In the data rows, the value 128 means zero.
Here are some points, each followed by its number:
[ 97 138 152 108 139 113 133 138 154  95 154 120 125 145 146 130 134 139
 133 129 122 118 137 133] 0
[ 87  92  79 106 142 141 151 117 150 118 156 133 117 122 164 105 111  93
 189 120 179 101 130 133] 1
[112 127 168 121 120 101 124 156 146  44 132 128 130 163 143 187 118 142
 120 138 133 101  83 117] 2
[178 134 101 135 130 139 120 132 129 162 114 141 104 134 104 121 137 139
 141 113 131 114 155 144] 3
[172 146 147 159 121 120 120 122 134 115 115 131 121 135 104 154 141 156
 106 134 116 128 138 133] 4
[161 124  90 117 173 136  89  81 100 201 115 103 126  68  90  66 156 126
 156 106 116 163 226 180] 5
[ 86 113 103  90 135 134 149 130 122 147 134 136 143 106 138 100 112 110
 127 124 120 144 137 118] 6
[ 95 102 102 151  87 139 131 157 134 130 136 140 136 151 166 125 120  82
 124  79 194  89  31  88] 7
[113  91  76  72 145 125 141 142 125 121 121 155 123 125 134 148  80 120
 153 124 139 123 130 138] 8
[150 113  82 102 147 140 129 115 125 185 116 143 119  90 104 100 128 123
 140 115 122 143 188 156] 9
[143 147 142 130 146 119 121 118 138 127 142 113 118 133 121 114 152 142
 136 129 113 125 165 153] 10
[ 92 108 126 129  91 126 152 159 157  99 135 153 142 147 154 167 109 120
 103 111 153 107  71  98] 11
[ 50 151 179  97 114 117 187 164 204  80 175 127 135 174 193 137 131 175
 126 139 119 120 127 120] 12
[178 121 123 161 113 121 109 129  99 130  89 139 132 110  79 161 114 130
  87 132 121 148 116 123] 13
[159 154 168 152 135 113  94 124 129  78 132 110 113 180 119 160 150 155
 135 135 126  90 125 147] 14
[142 135 152 118 139 128 144 120 105 129 103 130 134 123 103 148 102 144
  97 173  64 161 132 122] 15
[175 134 124 179 104 124 101 128 125 135 116 125 123 127 105 136 153 132
 113  97 155 115 117 132] 16
[126 141 154 141 108 126 127 146 142 113 131 127 132 166 141 143 142 138
 109 123 122 111  97 110] 17
[124 115  90 117 123 143 144 127 148 153 135 143 117 132 146 107 119 110
 152 118 152 112 128 126] 18
[155 129 140 153 132 115  81 106  81  99 103 100 135 147 122 151 114  99
 139 171 136 122  79 129] 19
[121 102  71  98 155 128 136 116 127 136 139 133 118 102 136 104 112 101
 187 114 165 120 151 149] 20
[159 119  77 111 142 155 115  94  95 223 100 134 125  84  97  68 132 103
 136 131 105 163 189 143] 21
[154 178 184 172 117 115 115 127 148 131 141 103 134 142 117 127 173 169
  94 134 103 145 149 137] 22
[115 145 168 100 157 112 131 121 111  99 127 114 136 131 120 135 115 146
 118 172  66 154 141 130] 23
[ 85 116  85 116 122 154 153 122 123 185 144 125 146  89 153  59 130  83
 152 103 160 141 120 108] 24
[178 164 131 128 150 143 116 116 130 175 115 113 105 127  89  94 158 163
 140 123  88 140 212 165] 25
[195 159 150 133 138 126  96 130 129 127 116 123  99 164  94 140 151 162
 139 124 100 110 162 155] 26
[ 98 158 201 101 145  97 148 140 181   0 173 133 104 218 157 220 119 202
 145 201  89  90 135 153] 27
[110 125 125 140  97 132 157 148 159 130 137 145 137 135 151 139 133 132
 107 113 141 117 113 106] 28
[ 95 148 160 141 132 113 126 130 139  85 159  91 131 177 167 132 140 124
 150 136 150  91  98 137] 29
[197 133 157 188 121  96  78 124 119  55 108 126 117 154  92 206 142 140
 105 138 137 100 110 133] 30
[ 60 131 136 113 127 134 134 133 131 125 165 115 160 109 172  85 143 112
 137 100 155 128 108 108] 31
[132 142 123 165 116 121 113 115 147 120 151 105 125 134 138 119 169 121
 140 108 175 106 142 143] 32
[120 141 156 103 128 127 170 135 156 123 128 147 120 157 136 148 114 159
 110 174  67 143 149 123] 33
[ 78 139 146  67 169 128 154 136 149 125 159 112 123 116 144  97 118 157
 166 131  96 143 183 153] 34
[121 118 124 131 132 135 130 120 104 145 121 126 143 101 112 119 119 116
 111 125 117 152 125 114] 35
[126 108 103 161 126 131 101 120  91 149 130 119 142  88 130  98 139  79
 129  83 183 115  80 110] 36
[150 120 135 100 156 112 125 122 112  88 117 140 122 136 107 168 105 141
 129 166  92 129 149 140] 37
[ 72 142 147  66 165 126 158 138 149 125 159 114 124 117 150  94 121 160
 163 130 101 140 177 150] 38
[165 133  85 170 135 145  89  95  99 195 125 112 126  73 104  67 164 105
 142  85 168 139 171 152] 39
[ 94 108 119 125 103 131 143 150 146 110 138 146 137 135 148 148 126 122
 111 108 148 117  97 101] 40
[148 130 126 174  99 123 111 134 114 139 121 126 138 116 117 125 146 116
 109 101 163 118  94 116] 41
[ 72 118 134 100 141 128 143 130 135 119 156 117 148 118 159 100 127 115
 144 126 131 136 132 119] 42
[114 133 119 128 111 153 139 146 131 180 124 131 131 130 127  94 139 132
 120  97 120 135 123 117] 43
[149 104  82 115 139 137 139 111 126 143 120 149 106 130 131 125 111 108
 165 154 132 116 147 142] 44
[126 154 159 151 112 123 132 135 147 143 138 120 135 142 134 121 156 158
  94 120 111 140 128 124] 45
[157 118  70 136 100 129 139 143 163 126 135 159 104 145 136 137 131 121
 161 104 199  96 136 153] 46
[147  90  55 125 147 129 112 102 101 166 122 134 122  85 114 105 114  77
 167 103 172 129 137 143] 47
[193 158 149 135 139 131  97 129 132 132 120 126  98 162  91 141 148 164
 134 124 103 112 168 152] 48
[151 116 148 147 113 115 119 129 124  78 111 142 126 156 120 190 117 125
 103 151 124 110  84 104] 49
[198  84  38 154 135 132 104 113 120 155 100 152 104  98  92 148 116  98
 167 100 186 112 146 149] 50
[104 115 125  64 156 121 150 134 131 113 131 145 121 129 134 141  97 146
 141 148  94 133 159 140] 51
[136 104 115 151 111 126 120 130 127 115 124 137 136 121 127 152 126 112
 115 108 155 119  97 113] 52
[101 132 145 105 142 116 137 138 148  92 151 121 127 144 148 134 132 137
 138 129 121 123 143 138] 53
[100  93  70 111 118 141 147 134 143 151 141 152 131 105 149 112 115 103
 153  94 177 118 121 118] 54
[ 84 104 133  95 122 123 152 141 123  89 125 145 144 136 145 158  94 128
 106 133 121 123  91 101] 55
[159 132 106 125 144 137 120 111 123 155 120 128 109 134 122 115 131 120
 150 137 126 120 148 139] 56
[ 38 116 136  51 137 140 188 154 164 129 158 148 141 133 177 109  97 152
 138 129 106 140 141 119] 57
[105 142 136 123 129 135 146 129 146 145 146 123 124 136 144 101 146 142
 127 125 118 127 139 131] 58
[181 173 194 163 128 106 101 120 131 110 114 104 125 141  91 155 149 173
  91 152  80 149 153 140] 59
[147 113  84 101 143 135 129 113 128 182 118 143 121  92 108 100 127 127
 141 114 119 142 185 152] 60
[120 142 139 123 134 136 130 121 116 150 123 117 134 126 126 105 132 124
 116 148  95 150 135 125] 61
[179 162 154 147 123 120 103 124 152  97 139 129 101 163 117 166 162 176
 127 138 127 107 160 154] 62
[158 133 147 166  87 122 117 155 139 105 117 139 131 156 110 176 139 141
  94 109 142 108  84 110] 63
[137 152 170 125 118 120 137 141 153 100 133 132 127 165 135 155 138 158
 105 143 101 116 119 124] 64
[156 140 129 118 152 132 113  96  83 139  92 117 129 126 110 131 105 117
 137 204  78 159 129 132] 65
[169 138 133 162 103 123 138 135 149 126 110 145 119 130 106 167 132 151
  97 129 127 124 127 125] 66
[ 92 110 141 109 121 107 127 156 144  64 145 133 135 153 162 168 112 120
 132 118 151  97  71 114] 67
[138 163 197 140 133 115 134 129 112 122 105 113 141 129  99 148 119 167
  84 169  51 169 131 124] 68
[175  76  47 114 131 138 122 115 104 160  93 165 114  93 100 149  94 103
 146 112 156 128 137 138] 69
[ 91 142 164 111 151 134 111 124 110 136 143  97 147 101 137  96 144 134
 122 117 108 160 137 121] 70
[104  94  90  64 139 123 147 148 130 114 123 158 127 134 141 152  85 130
 148 128 135 123 127 131] 71
[123 102 107 122 127 111 120 137 116 114 125 133 134 113 126 141 110 105
 143 112 155 124 110 128] 72
[ 88 120 172  80 135 103 136 156 132  46 135 131 141 166 151 189  98 137
 119 151 107 116  80 109] 73
[ 81 143 200 145 133 130 108 125  93  84 131  88 153 143 154 133 122 116
 112 175 102 139  66  84] 74
[148 121 124 119 122 127 128 118 109  96  91 143 119 168 121 184  83 116
 125 207 106 124  98 116] 75
[126 135 136 127 120 131 122 133 140 122 128 127 122 161 141 133 136 125
 132 134 127 110 111 119] 76
[148 113 148 149 114 116 122 128 121  76 113 139 131 159 122 189 113 119
 100 151 125 113  77 104] 77
[160 144 150 164  91 118 147 137 147 120 110 150 131 141 113 173 127 152
  81 142 120 128 108 109] 78
[114 140 166  85 137 108 140 144 171  58 148 145 117 172 143 174 115 173
 135 160  99 111 153 154] 79
[104 142 120 138 106 144 135 137 147 161 152 123 137 126 148  92 162 128
 128  89 161 123 126 118] 80
[160 129  85 113 135 142 146 121 148 161 122 144  95 125 117 114 129 138
 165 134 132 124 186 168] 81
[203  83  38 154 132 131 101 113 118 155 102 150 101  97  93 142 117 100
 170  97 185 110 145 149] 82
[168 101  91 135 134 128 121 105  92 135  98 144 128 111 101 150  97  95
 128 149 128 132 118 120] 83
[135 102 112 153 110 128 121 133 129 116 124 140 134 124 128 150 126 115
 116 109 158 113  96 108] 84
[115 133 139 131 130 102 113 133 125 100 141 114 136 138 141 128 135 118
 138 113 152 111 113 140] 85
[121 153 192 139 107 103 144 151 165  70 141 131 132 171 147 173 136 165
  90 152 110 113 101 115] 86
[107 149 183 180  90 108 122 153 131  60 144 120 148 154 158 163 134 138
  87 117 160  99  29  88] 87
[132 118  86 179 100 133 115 121 111 170 131 121 143  85 134  89 156  81
 129  70 208 113 100 114] 88
[ 80 117 130  41 156 129 174 140 154 127 140 143 117 131 136 127  98 170
 144 152  71 154 188 154] 89
[152 140 143 115 150 129 132 113 125 136 119 125 115 133 106 130 129 142
 127 159  81 140 163 140] 90
[113  91  80  69 142 128 139 142 125 121 120 156 122 123 131 147  87 122
 154 124 136 123 134 138] 91
[190 118  80 150 152 119  87  94  91 167 103 116 122  82  86 110 135 104
 155 108 153 139 166 159] 92
[ 82 145 213 122 103 126 144 143 124  67 116 119 152 189 159 182  98 149
  79 208  69 141  44  79] 93
[113 141 147 115 169 137 122  89 109 140 132  91 130 119 129  91 136 120
 147 165  88 155 163 140] 94
[187 120  88 191 110 130 105 112 125 145 113 129 119 106  99 134 153 113
 129  95 180 117 130 131] 95
[152 132 137 117 159 105 103 111 111 100 127 112 124 121 108 136 130 126
 146 137 117 127 155 156] 96
[  0 114 142  59  93 131 213 199 144 125 140 143 171 122 195 114  72 117
  96 118 120 151  47  65] 97
[116 148 162  98 131 132 171 138 155 116 127 145 122 159 135 147 113 159
 102 172  64 149 147 126] 98
[122 172 228 178 107 101 114 152 122  45 133 103 149 159 137 183 138 164
  74 150 107 127  58  93] 99
[194 116 112 159 105 122 114 139 109 120  78 163 117 154  91 195 104 123
  91 136 126 111  84 118] 100
[132 136 120 122 112 139 154 143 150 152 125 151 123 139 130 124 129 143
 116 119 114 128 133 125] 101
[113 122 127 128 132 121 128 121 145  97 148 123 125 151 155 131 138 111
 151 131 150 105 115 131] 102
[162 166 190 147 126 114 122 126 130 119 114 114 131 140 100 148 135 179
  85 153  74 149 148 134] 103
[ 91 110  92 141  84 153 144 158 140 165 144 139 142 122 153  91 146 101
 123  55 193 108  81  91] 104
[131 102  82 131 122 138 134 123 128 155 128 145 126 104 126 111 127 100
 135 102 156 124 127 119] 105
[ 96 120 139 179  68 118 135 154 154  96 145 135 150 145 164 157 144 114
  86  94 188 100  42  83] 106
[151 130 124 172 102 130 108 129 113 140 121 122 134 112 115 124 145 113
 106  99 162 123 100 115] 107
[115 135 138 132 128 104 111 134 128 100 142 114 136 134 143 128 139 116
 136 118 153 112 117 136] 108
[137  86  56 134 107 154 137 128 121 176 109 156 120 109 127 118 114  83
 139  98 168 114 101 107] 109
[116 103  96 102 141 135 148 116 143 115 136 147 117 129 146 130 109 109
 157 142 140 115 139 127] 110
[154 149 140 118 123 129 155 128 165 133 124 143 107 146 110 150 132 183
 120 168  80 148 196 161] 111
[117 161 190 116 144 109 127 140 150  86 141 107 127 157 135 144 140 170
 111 153  82 131 143 135] 112
[141 150 190 152 137 111 104 123 107  80 122 106 139 140 117 159 131 139
 104 156  96 138 106 119] 113
[126 151 161 151 114 124 135 136 150 135 132 120 137 133 132 126 147 154
  91 121 108 139 132 122] 114
[162 154 140 124 108 133 158 135 155 151 111 152 113 141 110 139 130 166
 101 152  89 142 164 146] 115
[109 121 125 126 128 122 130 122 143 102 151 122 129 150 154 130 140 108
 147 130 149 103 122 120] 116
[ 89 146 157 144 128 116 125 129 137  84 160  95 134 172 171 125 141 121
 152 130 157  95  95 133] 117
[145 115 116 156 100 134 125 135 131 123 116 136 129 139 124 149 130 115
 114 113 144 109  88 107] 118
[153 105  89 142  91 141 144 140 131 142 106 164 117 139 125 153 110 112
 118 111 153 106  90 106] 119
[231 140 122 161 151 121  88  99 107 137  92 136  97 114  59 156 135 163
 119 153  99 135 200 172] 120
[130 136 139  96 148 116 130 129 113 126 121 127 133 122 106 132 111 145
 119 146  87 152 150 140] 121
New points follow, each followed by the numbers of its three nearest points above, nearest first.
[156 109  86  92 151 124 138 125 141 145 122 153 105 117 111 131 118 139
 161 132 127 126 183 170] ~ 81 60 44
[136 119 120  81 150 119 132 128 107 121 116 142 131 116 113 141  96 131
 127 147 100 142 147 141] ~ 121 51 37
[153 130 134 119 159 107 103 111 106 104 124 112 126 122 105 139 130 126
 146 144 116 133 152 155] ~ 96 10 37
[ 73 128 141 104 125 128 153 140 141 119 153 128 148 130 159 113 127 122
 118 129 121 135 119 109] ~ 42 58 0
[ 94  92  68 109 120 145 149 140 148 152 141 152 132 101 150 108 117 103
 152  93 173 121 121 119] ~ 54 105 18
[167 136 132 114 173 134 111  92 126 109 122 119  94 145 103 143 124 150
 164 184  84 128 197 164] ~ 90 96 37
[169 133 136 164  98 124 142 137 148 124 111 149 122 133 113 161 128 151
  99 133 127 125 130 124] ~ 66 78 4
[ 89  88  80 106 143 137 157 115 150 117 154 137 117 123 166 109 111  91
 188 123 174 103 131 135] ~ 1 20 110
[181 125 118 116 137 128 122 117 121 147  95 146 109 113  84 147 114 155
 117 143  95 146 173 150] ~ 90 121 115
[206 107  77 160 133 127  91 106  86 168  84 133 122  74  67 129 122 110
 126 113 146 145 150 147] ~ 92 50 82
[197 161 161 152 127 107 102 120 153  66 124 140 100 169 100 194 145 188
 119 172 108 115 174 163] ~ 62 14 26
[ 35 129 153  82 133 149 182 134 160 115 160 122 142 153 184 103 109 126
 140 166  98 131 117  94] ~ 57 42 12
[185 146 131 158 124 120  88 121 111 128 111 113 117 148  95 138 145 128
 141 114 139 106 120 146] ~ 16 4 26
[177 161 150 153 120 120 105 121 152  97 137 130 105 167 114 163 163 171
 129 132 128 105 163 152] ~ 62 14 48
[118 136 176 173 103 125 109 152 104  90 124 124 149 137 137 145 128 118
  87 117 144 110  40  84] ~ 87 63 17
[ 42 118 134  51 138 132 193 157 167 121 154 146 138 133 172 117 101 154
 135 125 102 138 143 117] ~ 57 89 38
[ 86  88  78 106 139 137 156 116 148 118 158 136 119 121 170 109 109  89
 193 118 178 107 130 132] ~ 1 20 54
[140  89  62 135 108 155 136 121 125 169 110 157 121 115 130 123 108  88
 139 106 165 111 103 109] ~ 109 105 119
[164 147 135 113 154 122 123 113 126 147 116 123 115 121  98 125 134 162
 123 147  84 143 191 155] ~ 90 25 121
[134  97  43 125 161 155  88  69  76 209 112  98 129  82 122  54 123  54
 199 123 175 140 150 151] ~ 47 39 92
[160 114  91 154  87 144 133 145 134 158 106 166 125 123 111 144 126 125
 105  88 158 113 104 111] ~ 119 118 84
[151  87  63 166  98 132 126 136 105 172 108 153 139  89 117 115 115  78
 108  81 186 118  83 112] ~ 109 88 36
[ 97 117 150 129 102 142 142 134 105 115 115 132 150 143 147 146 104 114
  96 167 112 140  67  80] ~ 55 74 77
[147 163 191 121 143 115 124 125 157  71 142 122 114 174 129 165 140 185
 115 167  77 122 162 142] ~ 112 64 79
[135 144 191 142 114 110 125 135 128  88 113 121 141 151 118 174 123 158
  75 152  85 140  99 108] ~ 113 64 86
[120 147 177 103 155 110 129 118 115  99 127 114 139 134 119 140 115 144
 113 172  69 153 141 132] ~ 23 121 15
[135 151 146 133 148 119 123 115 136 135 145 106 124 127 123 110 155 147
 144 133 118 134 171 156] ~ 10 58 96
[140 160 174 175 122 104  99 122 116  94 131  98 138 134 123 143 157 137
 106 125 141 124 110 126] ~ 113 4 108
[141  82  79 114 134 125 124 131 112 123 108 155 129 108 113 160  88 108
 137 116 153 119 108 122] ~ 72 83 8
[145 113 107 153 133 131 113 116 104 148 116 124 131  95 104 116 132 108
 123 110 140 142 129 126] ~ 35 105 107
[171 145 169 164 149 130  65 105  68 118 100  79 131 130 101 130 141 124
 131 144 117 130 114 134] ~ 19 113 96
[137 137 143 158  81 118 141 167 163  80 132 147 122 175 142 178 137 140
 109 107 167  85  75 105] ~ 63 11 17
[155 110  85  94 148 127 135 124 138 142 120 152 100 116 115 129 116 139
 161 132 129 127 184 171] ~ 81 44 60
[ 82 109 112  93 120 146 168 127 136 158 130 142 138 116 143 109 108 118
 104 130 106 153 124 102] ~ 6 35 42
[163 151 166 156 148 127  65 105  69 124 104  82 128 129 100 125 142 124
 134 144 117 133 114 138] ~ 19 96 113
[ 32 132 167 117 119 154 133 123 100 129 151  87 165 125 193  80 131  86
 132 149 134 136  60  78] ~ 31 74 42
[175 137 144 161 125 120 107 123 116 122 106 122 124 121  91 147 137 139
 105 132 123 137 130 133] ~ 4 13 66
[  0 116 140  58  93 131 210 194 145 121 141 146 173 124 192 113  74 116
  95 119 120 152  47  69] ~ 97 57 55
[155 150 145 122 137 134 128 128 131 144 116 125 116 146 112 129 132 155
 118 148  86 131 150 136] ~ 90 115 121
[227 134 137 165 141 113  88 111 115 107  95 138  97 140  67 183 131 162
 107 150 104 123 163 155] ~ 120 48 26
[ 78 146 197 142 132 130 111 120  97  85 134  91 153 142 161 131 125 117
 110 178 104 140  65  85] ~ 74 113 93
[117 141 156 142 105 131 128 147 144 115 132 126 132 158 141 140 144 135
 110 121 129 111  95 107] ~ 17 76 28
[159 112  76 142 128 135 122 115 128 155 125 138 113 110 119 116 135 109
 148 102 164 122 144 138] ~ 105 3 56
[116 107  76 103 119 153 155 126 139 174 119 156 118 126 147 102 103 103
 157 144 138 127 128 129] ~ 18 44 110
[ 63 136 141 143  88 138 151 150 145 127 162 120 154 129 181 102 149 115
 114  98 167 118  72  88] ~ 31 40 80
[124 144 156 141 107 125 127 147 141 109 135 124 130 165 142 143 144 137
 109 127 122 114  96 112] ~ 17 76 64
[195 132 156 187 124 100  78 126 119  58 109 123 117 154  94 202 140 137
 106 139 140  98 108 133] ~ 30 14 49
[ 71 130 148 102 126 125 153 142 144 114 153 129 147 137 163 114 126 124
 115 131 115 135 114 111] ~ 42 0 53
[162 120  69 136 105 127 140 137 165 131 131 158  98 144 131 136 126 131
 166 110 187  99 148 158] ~ 46 18 81
[ 83 115 129  42 157 133 170 140 153 131 136 143 116 135 135 128  99 164
 145 149  72 157 189 153] ~ 89 51 34
[107 147 123 138 103 144 132 135 148 155 153 118 140 128 148  93 163 128
 130  91 164 122 123 116] ~ 80 43 58
[ 86  91  80 105 148 137 157 116 155 117 155 131 117 121 168 109 110  90
 194 123 176 105 132 128] ~ 1 20 110
[227 134 135 167 135 113  94 112 114 103  91 143 100 139  68 184 129 161
 105 153 107 118 157 155] ~ 120 4 48
[123 126 125 131  97 124 164 149 163 113 125 161 128 147 143 161 117 137
 106 130 140 111 112 114] ~ 28 40 11
[100 123 130 117 120 135 129 124 115 118 124 119 139 146 151 132 116  99
 130 169 124 130  91 101] ~ 76 116 55
[159 122  72 138 101 125 140 137 165 130 129 163 101 144 131 144 126 128
 160 107 191  98 142 158] ~ 46 18 3
[108 106  85 158  77 148 143 171 122 187 125 144 148 104 141  83 134  83
 122  42 208 106  58  96] ~ 104 88 7
[104 129 104 129 114 148 149 129 141 190 137 129 142  95 136  79 140 127
 117  99 134 152 145 117] ~ 43 80 24
[ 97  92  73 110 118 145 150 137 145 150 138 151 131 105 153 108 116 109
 150  91 175 117 123 120] ~ 54 18 105
[106 153 195 177  75 126 129 162 137 102 127 125 153 149 146 159 137 157
  58 119 125 131  50  81] ~ 87 99 17
[ 92  78  56  95 114 150 169 136 150 155 140 167 131 106 164 111  95  93
 155  95 175 117 118 117] ~ 54 1 18
[ 97  97  97 152  84 138 134 160 133 135 137 138 138 150 167 123 121  82
 125  80 195  88  35  89] ~ 7 104 106
[140 160 196 137 134 115 132 125 113 124 108 114 131 132 104 143 118 174
  80 173  53 168 140 125] ~ 68 103 15
[  8  85  75  19 134 149 202 166 143 156 159 156 163  88 198  73  81  97
 175  87 161 134 107 105] ~ 57 24 97
[118 136 135 135  82 133 156 164 161 121 127 155 129 162 141 150 132 139
  90 106 136 108  93  97] ~ 28 17 40
[116 116 123 190  67 122 118 149 132 115 139 142 155 130 152 141 143  94
  83  86 196 103  30  78] ~ 106 7 41
[150 194 188 162 130 120 115 117 143 151 132  87 125 128 113 100 182 181
 108 135  86 159 190 159] ~ 22 59 103
[118  99 100 101 146 132 147 119 140 109 133 144 114 130 145 130 109 107
 154 146 134 111 140 128] ~ 110 44 91
[179 135 129 114 173 113  95 112 120 110 121 121 103 130  96 149 132 159
 161 143 108 126 189 176] ~ 96 26 48
[127 146 114 160 121 147 121 110 124 192 135 109 142  80 117  68 165 120
 128  94 146 156 156 131] ~ 39 80 43
[ 87 115 106  87 126 164 156 122 130 183 125 142 132 126 149  97 110 109
 127 152 107 149 130 107] ~ 6 61 43
[ 75 112 110  98 119 146 172 132 136 156 136 149 141 116 147 112 108 115
 110 129 107 149 123  97] ~ 6 42 101
[178 162 129 126 145 143 116 110 131 179 116 117 105 128  89  92 161 166
 139 118  87 140 217 167] ~ 25 48 10
[ 89 139 164 119 152 134 110 125 114 135 145  93 145 103 132  93 147 135
 127 119 108 160 141 118] ~ 70 61 94
[159 155 140 125 109 131 163 142 163 150 114 152 114 141 111 139 128 168
 104 153  87 144 165 143] ~ 115 111 33
[164 148 164 158 150 132  67 104  65 122 100  82 129 127 104 127 143 127
 134 143 117 133 117 134] ~ 19 96 113
[113 106  82 157  78 150 142 172 119 192 127 146 146 102 141  80 129  75
 116  40 206 106  58  98] ~ 104 88 7
[110 130 174 124 123  97 129 156 141  46 137 127 134 170 148 186 115 143
 118 140 127 102  80 115] ~ 2 73 67
[183 147 111 150 142 132 114  99 128 190 114 122 119  94  87  91 163 142
 125 121 108 152 211 162] ~ 25 5 9
[172 138 109 154 119 138 114 129 113 169 111 126 115 119  96 110 147 129
 124  89 134 128 139 139] ~ 3 16 56
[ 68  80  69 104 110 144 166 146 145 156 148 157 138 101 167 103 109  95
 149  78 190 118  99 105] ~ 54 104 24
[161 120  84 118 175 137  87  83  94 206 116 105 124  64  93  63 158 124
 158  99 119 159 221 176] ~ 5 21 39
[179 135 121 177 104 125  98 128 124 128 114 124 121 130 102 145 153 131
 115  95 158 113 115 132] ~ 16 107 41
[156 157 141 114 123 130 154 128 165 132 118 144 106 145 109 149 129 183
 120 167  74 155 206 162] ~ 111 115 90
[193 118 104 138 119 142 119 122  95 161  79 150 117 124  78 154 105 128
  99 145  99 144 130 122] ~ 13 83 100
[131  93  46 124 158 156  84  68  74 211 113  98 133  81 127  47 129  55
 198 125 177 138 149 150] ~ 47 39 21
[123 133 118 130 112 154 135 144 128 182 126 131 128 133 124  94 139 131
 120  98 119 133 120 118] ~ 43 101 80
[117 105  71 103 116 158 156 126 137 176 118 156 118 128 146 100 102  98
 158 139 138 131 125 130] ~ 18 44 105
[151 175 181 173 111 115 114 126 153 128 139 104 134 141 113 128 171 169
  94 138 105 141 146 134] ~ 22 45 114
[213 107  78 163 134 127  91 103  85 172  82 136 125  73  62 129 121 106
 127 113 146 147 155 147] ~ 92 50 82
[235 140 121 155 150 124  87  96 112 137  89 138  98 116  57 157 137 165
 116 153  96 135 198 168] ~ 120 48 26
[161 151 129 143 130 138 114 132 118 179 119 122 118 119 103  92 155 144
 125  95 114 141 154 147] ~ 3 43 25
[102 158 196 127 152 117 117 117 125  89 149  90 136 152 144 124 149 142
 125 163  86 133 136 130] ~ 112 23 113
[132 124 151 125 143 129 130 115  92 115 109 120 142 114 108 141 103 127
 107 166  86 158 113 117] ~ 15 121 23
[131 146 127 168 119 116 108 118 149 120 150 103 131 136 136 120 175 124
 141 106 175 104 141 143] ~ 32 108 85
[ 98 109 123 119 128 136 141 129 106 143 122 130 147 100 123 114 114 105
 114 131 116 151 116 110] ~ 35 6 61
[183 113  99 145 130 132 104 110  89 143  85 126 118 127  94 146 104 102
 141 153 128 127 109 127] ~ 83 13 56
[ 70 107  87 113 122 159 144 116  93 184 126 114 149  93 157  66 108  69
 153 141 155 154  90  96] ~ 24 6 54
[139 134 163 108 165 108 120 109 120  59 128 119 119 157 126 166 116 136
 142 185  85 119 149 138] ~ 37 23 96
[127 142 125 168 116 118 112 119 148 126 157 104 129 132 142 113 172 118
 140 101 183 108 134 136] ~ 32 108 80
[181 121 114 111 140 128 122 117 118 152  98 143 112 110  84 148 116 152
 123 140  95 145 178 154] ~ 90 121 3
[ 66 123 138  98 139 128 146 126 132 112 158 117 145 119 159  98 128 115
 142 123 134 135 130 114] ~ 42 31 6
[ 75  93  89  98 142 138 158 119 143 120 149 139 127 126 171 112 100  84
 169 137 160 115 110 110] ~ 1 110 54
[ 95 146 200 127 116 117 144 142 151  71 141 118 150 172 154 162 128 147
  92 162  86 125  93 104] ~ 86 64 112
[127 138 138  99 149 117 132 123 112 135 120 129 134 120 111 126 116 142
 119 146  87 155 150 141] ~ 121 90 61
[ 93 136 148 185  83 122 131 143 132 120 153 120 159 120 169 115 154 106
  95  87 189 102  48  77] ~ 106 7 87
[106 137 123 105 157 147 127  96 109 174 130 106 135 110 128  73 136 116
 145 152  97 160 159 131] ~ 94 61 70
[126 140 129 122 132 142 131 120 113 157 121 120 132 124 122 107 129 122
 117 144 102 147 137 120] ~ 61 35 58
[ 86 114  84 117 122 153 154 121 119 184 139 128 149  87 153  58 129  81
 153  99 163 137 115 107] ~ 24 54 105
[125  96  93 123 130 114 118 138 128 112 127 136 130 119 135 141 106  99
 149 105 167 110  98 129] ~ 72 52 84
[116 117 123 133 129 134 129 122 104 145 116 123 140 101 114 119 121 112
 115 122 122 147 126 114] ~ 35 61 6
[147 112  87  94 147 130 139 122 140 144 124 153 103 117 116 129 117 141
 161 132 127 127 181 166] ~ 81 44 60
[ 86 107 124 119 104 131 147 149 149 117 140 144 143 132 153 141 119 123
 109 108 150 120  96 101] ~ 40 28 11
[ 77 118 129  42 155 132 174 140 153 129 139 142 116 137 141 127 103 165
 144 155  72 156 184 154] ~ 89 51 34
[ 63 137 182 132 142 147 107 110  89 121 142  75 158 121 165  90 141  97
 126 145 121 134  85  87] ~ 74 70 31
[ 91 109 133 130  89 126 154 163 156 100 138 156 140 148 159 165 114 118
 106 112 154 105  69  88] ~ 11 40 28
[224 133 137 166 137 113  90 113 115 105  90 142  99 137  69 188 128 159
 104 153 105 125 157 153] ~ 120 4 48
[145  94  52 128 147 127 108 102 104 161 125 130 121  88 115 103 116  81
 169 105 173 129 137 144] ~ 47 20 105
[167 138 130 156 114 126 110 133 124 130 122 124 122 142 110 138 147 131
 122 105 137 117 122 129] ~ 16 4 107
[119 141 139 135 114 160 141 144 113 205 117 124 131 106 115  70 132 142
 105  98  99 161 137 121] ~ 43 61 35
[168 113  74 190 101 136 104 126 101 185 111 134 133  82 107  98 141  82
 116  70 198 119  97 122] ~ 88 36 95
[199 160 164 158 125 107 102 117 151  60 126 141 102 168 102 194 143 190
 118 170 108 113 173 162] ~ 62 14 59
[ 98 159 200 100 142 100 148 141 181   0 176 133 102 215 164 216 122 204
 146 196  88  89 132 150] ~ 27 79 86
[138 148 146 131 143 119 122 114 139 134 144 107 117 133 126 109 153 145
 139 126 117 131 168 156] ~ 10 58 90
[164 111  69 187 102 137 109 127 104 186 113 136 132  82 109  97 144  80
 123  69 197 117 100 124] ~ 88 36 95
[166 131  81 168 138 140  90  96 100 201 121 113 128  78 102  70 166 109
 146  81 166 137 172 154] ~ 39 92 5
[180 117 100 145 129 131  99 111  91 138  86 128 114 130  91 151 109 106
 133 155 128 132 108 124] ~ 83 13 19
[ 59 108 120  74 120 131 168 154 144 115 136 151 143 136 162 137  99 132
 111 120 123 131 111 101] ~ 55 57 40
[113 113 121 187  70 120 122 152 132 113 138 143 157 128 157 144 137  98
  79  88 199  99  26  77] ~ 106 7 11
[144 146 184 152 135 112 103 125  98  88 120 101 137 131 110 156 136 136
 109 159  98 138 111 122] ~ 113 4 103
